Named turns come first, each shown by rows before and after it. Which turns, in which order, take the first row of each pair that follows to the second? Write the first one first, as in the answered first pair.
X (before -> after):
[-1.61  0.31 -1.52 -1.10 -1.11 -1.52  1.95  1.21  0.03  0.02  1.90  0.14
 -0.90  1.23  0.07  0.34  0.43 -1.37 -0.74  0.95  0.35 -0.91  1.61  1.23
  0.56 -1.45 -1.80  0.24] -> [-1.45  0.20 -1.14 -0.99 -1.22 -1.02  1.54  0.93 -0.27  0.26  1.70  0.18
 -0.85  1.20  0.21  0.10  0.74 -1.74 -0.63  0.60  0.20 -1.16  1.47  1.09
  0.52 -1.90 -1.79 -0.18]
[-0.55 -0.84 -0.61  1.01  1.09 -0.62  2.01  0.02  1.30 -0.29 -0.13  0.26
 -0.64 -0.02 -0.08  1.66 -1.25  1.09  0.03  0.71  0.73 -0.38  0.71  1.17
  1.09  1.53 -0.66 -0.10] -> [-0.17 -0.78  0.20  1.58 -0.02 -1.58  1.00  1.26  0.22 -1.81  0.24  0.00
 -0.27 -0.68  0.17  1.54 -0.06  0.72  0.10 -0.46 -0.16 -0.39  0.82  1.77
  0.25  1.17 -0.53 -0.59]
[ 0.68 -0.07  0.46  0.77 -0.89 -1.01 -1.20  1.23 -0.86 -1.78  0.25  0.01
 -0.09  0.11  0.38  0.47  0.61 -0.60  0.27 -1.50 -0.61 -0.54  0.72  0.57
 -0.90 -0.37  0.69 -1.60] -> [ 1.24  0.57  0.65 -0.64 -0.37  0.08 -0.93  0.21 -0.69 -0.50  0.48  0.04
  0.40  0.02  0.25 -1.18  0.16 -1.02  0.89 -1.84 -0.90 -0.59  0.91 -0.50
 -0.95 -1.67  0.87 -0.95]
Z (before -> after):
[-0.81 -0.83 -0.87  0.53  0.21 -0.22  0.53 -0.33 -0.46 -0.18 -1.69  0.27
 -1.10 -0.11  1.03  1.42 -1.31  0.49 -0.61  0.68  1.61  0.49 -0.15  0.88
  0.53  2.73 -0.71  0.22] -> [-1.17 -0.01 -0.31  2.05  0.48 -0.81  0.24 -0.48 -0.54  0.15 -0.59 -0.28
 -0.46 -1.04  0.41  0.86 -0.16  1.29  0.65  1.87  0.33  1.39 -0.12  0.42
  0.80  1.91 -0.85  0.62]
[-0.24 -0.35  0.41  1.06 -0.52 -0.84 -0.41  1.77 -0.58 -1.44  0.24  0.76
 -0.34 -0.38  0.29  2.05  1.34  0.96 -0.99 -0.36  0.43 -0.11  0.55  1.68
 -0.21 -0.05 -0.68 -1.10] -> [-0.06  0.03  0.81  1.12 -0.96 -0.91 -1.04  2.18 -0.52 -1.50  0.21  0.34
 -0.26 -0.60  0.13  1.57  1.82  0.71 -0.87 -0.24 -0.15  0.57  0.39  1.40
 -0.48 -0.42 -0.74 -0.71]
[ 3.12 -1.62  4.62 -1.86  1.81  3.51 -2.42 -1.52 -0.44  0.13 -3.33  1.92
  1.07 -0.15 -0.27 -0.85 -1.68 -0.06 -0.72 -4.16  1.99 -1.11 -1.88 -2.26
 -3.14  3.04  2.80 -1.93] -> [ 0.17 -2.67  1.40 -0.83  5.78  2.21  1.24 -2.04  1.33  0.02 -3.33  2.70
  0.56  2.39 -1.27  2.74 -0.44  1.94 -2.53 -1.41  3.78 -2.95  1.97 -0.58
  1.48  2.76  0.98 -0.58]
V (before -> after):
[-1.43 -1.06 -0.91  1.44 -1.64 -0.65  1.68  2.12 -0.89 -1.05 -1.61  0.12
 -0.85  0.50  1.79  3.10 -0.98 -0.10 -1.33  0.16  2.65  2.23 -2.12  1.07
  0.47  3.69 -1.30 -0.40] -> [-1.38 -0.03 -1.15 -0.11 -4.42 -1.48  2.12  2.65 -1.44 -0.86  1.30 -1.25
 -1.08  0.05  1.63  1.04  0.56 -1.69 -0.48  1.19  0.27  2.70 -1.65  1.31
  0.34  0.59 -2.71 -0.79]
[-0.77 -0.63  0.74  2.07  3.67  0.04  0.26 -0.16  0.54  0.39 -0.52  0.40
  0.33 -0.14 -0.77  1.40  0.60  2.31 -0.71  0.44  0.97 -0.03  0.45  0.05
  0.73  1.37  0.38  1.00] -> [-1.04  0.18  0.28  0.78  0.23 -0.48  0.71 -0.41  0.28  1.99  1.35 -0.67
  0.50 -1.59 -0.65 -1.21 -0.17  0.92  1.05  2.22 -0.89  1.97 -1.05 -0.56
 -0.20  0.93 -0.62  1.07]
[ 0.20 -0.94  1.55  2.95  1.69  0.65 -0.11  1.34 -0.03 -1.35  0.53  0.40
  0.04 -0.52 -1.03  0.23  1.19  0.15 -0.48 -2.17 -1.22 -0.27  1.33 -0.56
  1.46 -1.37  0.69  0.80] -> [ 0.27 -0.49  1.67  3.59  0.88  1.39  0.06  0.08 -0.07  0.42 -0.70  0.45
 -0.28 -1.82 -0.97 -0.32 -0.80  0.67 -0.10 -0.70 -0.57  1.75 -1.99 -1.11
  0.75  1.08  0.84  1.57]
Now pairs of rows:
Between the rows of a pair lie 2 to 4 turns.
[-0.37 -0.98  3.49  1.92 -2.01 -0.32 -1.35  1.74 -1.59 -0.85  1.65 -0.99
  0.87 -1.01  0.11  0.05  1.50 -0.49  2.43 -0.12 -3.69 -0.08 -0.98 -0.07
 -2.10 -0.92  0.92 -1.74] -> [ 0.04 -2.43  3.13  2.33  0.37  0.33 -1.59  1.43 -0.90 -2.11 -1.47  0.83
  0.25  0.82  0.42  2.92  0.59 -0.06  0.28 -2.59 -0.79 -2.17  0.16  0.83
 -1.91  0.82  1.76 -2.09] => V then Z
[-1.12 -0.10  0.74 -1.48 -1.33 -2.47 -1.29  1.63 -0.07 -4.65 -1.63  0.88
  0.81  2.08  2.08  2.27  0.60 -2.36 -2.07 -1.82  1.54 -0.22  0.68  1.62
 -2.52 -0.47 -2.12 -0.51] -> [-2.26  0.76  1.98  1.43 -0.42 -3.58 -1.91  1.68 -0.22 -3.95  1.03 -0.05
  2.95  0.18  1.33  1.24  3.21 -0.82 -0.22  1.20 -1.23  1.24  0.63  0.90
 -1.58 -2.00 -2.26  0.48] => Z then Z
[-1.94 -1.23  0.44  0.29  2.93 -1.67  1.12 -0.56  2.18  1.41  2.78 -1.85
  3.19 -0.68 -2.35 -2.41  1.38  0.41  0.64  2.94 -1.68  1.18 -0.96  0.49
  1.31 -2.98  0.06  0.62] -> [-2.76 -1.85  0.51  2.06  2.03 -3.14  0.75  0.89  0.92 -1.22  2.52 -1.91
  2.85 -0.70 -2.37 -0.80  2.14  0.76 -0.22  3.08 -1.84  1.31 -0.93  2.34
  1.33 -1.47 -0.30 -0.23] => X then X then X
[ 1.62  0.08  1.44 -1.09  1.65  1.91 -0.40 -0.46 -0.38  0.42 -2.29  0.94
  0.73  1.24 -0.57  1.07 -1.75 -0.53 -0.30 -1.99  1.53 -1.38  0.55 -0.32
  0.38 -1.27  1.57  0.54] -> [ 1.10  0.62  1.44 -0.22 -0.72  1.90  0.01 -0.89 -0.63  2.12 -1.33 -0.22
  0.82 -1.06 -0.31 -1.14 -2.64 -0.35  1.47  0.99 -0.12  1.84 -2.49 -0.99
 -0.33 -0.25  0.57  1.01] => X then Z then V then Z
[-0.31 -1.59 -0.83 -0.02  0.42 -0.67  1.22  0.63  1.18 -1.43 -0.30  0.17
 -1.76  1.69 -0.36  1.95 -0.21  0.64 -2.20  0.03  1.58 -1.84  1.26  1.40
  1.25  0.45 -0.95 -0.29] -> [-1.11 -0.62 -0.65  0.76 -0.95 -0.66  1.39 -0.44  0.92  0.82  0.49 -0.79
 -1.67 -0.11 -0.31 -0.29 -0.96  0.86 -0.80  3.00  0.07  1.69 -1.41  0.38
  0.79  1.59 -1.59  0.77] => V then Z
[-1.93  0.68 -1.29 -0.14  2.57 -2.50  1.31 -1.35  0.31  2.53  1.14 -1.57
  0.35 -1.54 -0.36 -1.22 -1.21  2.68  1.47  2.54 -1.69  0.79  1.79  0.04
  1.99 -1.57 -0.12  0.49] -> [ 0.51  0.29  0.91 -0.66 -1.51 -3.61 -2.43  1.37 -2.06 -1.01  0.30 -1.83
 -0.21 -2.51  1.19 -1.20 -0.98  0.10  1.15 -1.95 -2.56  0.41  0.02  1.12
 -2.07 -0.52  0.94 -2.41] => X then X then X then Z
[-0.03  0.00  0.65  1.04  4.15  1.86 -0.45 -2.28  1.12  1.90 -1.25  0.66
  0.77  0.24 -0.41  0.24 -0.30  1.79  1.01  0.55  0.96 -0.50  0.07 -1.92
  1.46  0.55  2.01  1.68] -> [ 1.20 -0.14  2.58  1.12  1.87  0.15 -3.01  0.69 -0.95 -0.95 -0.10  0.22
  1.32 -0.51 -0.01 -0.09  1.52  0.41  0.98 -2.07 -0.92 -1.04  0.50 -1.21
 -0.34 -1.28  2.56 -0.40] => X then X then X then X
[ 0.17  0.31 -1.41  0.01 -1.22 -1.88 -1.55  0.24 -1.42  0.37 -1.65 -0.17
 -2.96  0.28 -0.37 -0.55 -1.01 -0.77  0.47  0.17 -0.29  3.19 -0.50 -0.44
 -0.93  4.20 -0.35 -0.04] -> [-0.67  1.04 -1.24  1.52 -0.68 -2.97 -1.72  0.65 -1.40  0.04  0.01 -0.89
 -1.74 -0.44 -1.02 -1.14  0.71 -0.02  1.11  1.32 -1.87  3.49  0.70 -0.23
 -0.16  2.57 -0.44  0.55] => X then Z then Z then Z
